[[135 128 130 119 116]
 [133 124 131 119 112]
 [134 124 131 120 115]
 [134 124 131 119 113]
 [138 123 133 115 104]]
=>
[[124 131]
 [124 131]]

[[129 127 127]
 [119 134 131]
 [109 150 143]
 [116 137 132]]
=>
[[134 131]
 [150 143]]

[[146 152 155 156]
 [148 151 143 155]
 [155 157 142 145]]
=>
[[151 143]
 [157 142]]

[[139 120 115 140 119]
 [133 114 104 140 106]
 [119 128 126 118 127]]
=>
[[114 104]
 [128 126]]

[[106 151 115 108]
 [148 122 149 147]
 [148 125 150 149]
 [139 124 144 131]]
=>
[[122 149]
 [125 150]]

[[108 148 141 105]
 [119 139 132 118]
 [109 147 143 109]
 [126 130 130 125]
 [117 137 130 118]]
=>
[[139 132]
 [147 143]]
---
[[138 143 116]
 [156 137  99]
 [156 141  98]
 [132 130 124]
 [135 135 124]]
=>
[[137  99]
 [141  98]]

[[123 113 109 142]
 [125 108 112 143]
 [131 115 136 131]
 [135 139 139 101]]
=>
[[108 112]
 [115 136]]

[[138 155  98 118]
 [150 105 131 101]
 [129 120 157 116]
 [102 108 149 101]]
=>
[[105 131]
 [120 157]]

[[131 126 134 134 128]
 [126 144 136 134 125]
 [128 133 140 112 127]
 [125 129 128  98 130]
 [127 125 135 131 127]]
=>
[[144 136]
 [133 140]]

[[126 127 131]
 [132 131 124]
 [127 128 130]
 [153 142 100]
 [147 137 107]]
=>
[[131 124]
 [128 130]]

[[133 134 141]
 [127 126 124]
 [116 114 157]]
=>
[[126 124]
 [114 157]]

[[126 122 143]
 [108 125 150]
 [109 115 121]
 [143 123 148]]
=>
[[125 150]
 [115 121]]

[[124 129 136 127 152]
 [123 125 134 135 154]
 [124 128 135 129 153]
 [127 118 121 120 127]
 [123 127 135 131 155]]
=>
[[125 134]
 [128 135]]

[[130 108 142 150]
 [138 130 112 138]
 [130 153 124 123]
 [140 106 105 143]
 [135 135 143 107]]
=>
[[130 112]
 [153 124]]
---
[[109 130 120 104 128 125 127 128 139 124 118 122 116 120]
 [130 137 104 124 123 125 131 138 112 130 114 123 130 113]
 [131 126 137 132 149 108 109 117 108 141 126 112 136 140]
 [144 135 129 149 128 129 131 128 132 127 138 145 107 128]
 [145 130 129 128 134 141 117 132 132 130 125 145 125 121]
 [128 130 125 128 133 123 127 126 134 127 124 137 104 128]]
=>
[[128 130 125 128 133 123 127 126 134 127 124 137 104 128]
 [145 130 129 128 134 141 117 132 132 130 125 145 125 121]
 [144 135 129 149 128 129 131 128 132 127 138 145 107 128]
 [131 126 137 132 149 108 109 117 108 141 126 112 136 140]
 [130 137 104 124 123 125 131 138 112 130 114 123 130 113]
 [109 130 120 104 128 125 127 128 139 124 118 122 116 120]]

[[128 127 128 108 106]
 [129 129 128 110 155]
 [128 128 128 119 123]
 [128 128 128 116  99]]
=>
[[128 128 128 116  99]
 [128 128 128 119 123]
 [129 129 128 110 155]
 [128 127 128 108 106]]

[[139 116 125]
 [121 149 104]
 [119 141 114]
 [116 142 112]]
=>
[[116 142 112]
 [119 141 114]
 [121 149 104]
 [139 116 125]]

[[152 122 128 117]
 [127 124 140 130]
 [109 155 116 136]
 [107 113 149 124]
 [143 128 105 115]
 [127 130 118 148]
 [118 134 109 124]
 [106 140 125 133]
 [137 130 124 126]
 [125 110 107 157]
 [120 146 122 113]]
=>
[[120 146 122 113]
 [125 110 107 157]
 [137 130 124 126]
 [106 140 125 133]
 [118 134 109 124]
 [127 130 118 148]
 [143 128 105 115]
 [107 113 149 124]
 [109 155 116 136]
 [127 124 140 130]
 [152 122 128 117]]

[[144 146 140 144 139 112 107 114 110 116 111]
 [121 133 134 132 128 128 123 136 135 123 124]
 [141 149 135 145 133 113 107 118 112 120 111]
 [122 136 135 135 130 130 129 131 126 128 124]]
=>
[[122 136 135 135 130 130 129 131 126 128 124]
 [141 149 135 145 133 113 107 118 112 120 111]
 [121 133 134 132 128 128 123 136 135 123 124]
 [144 146 140 144 139 112 107 114 110 116 111]]

[[116 151 130 138 111]
 [118 143 145 114 118]
 [129 137 119 149 126]
 [123 115 134 107 151]
 [119 136 145 135 114]
 [112 130 114 105 146]]
=>
[[112 130 114 105 146]
 [119 136 145 135 114]
 [123 115 134 107 151]
 [129 137 119 149 126]
 [118 143 145 114 118]
 [116 151 130 138 111]]
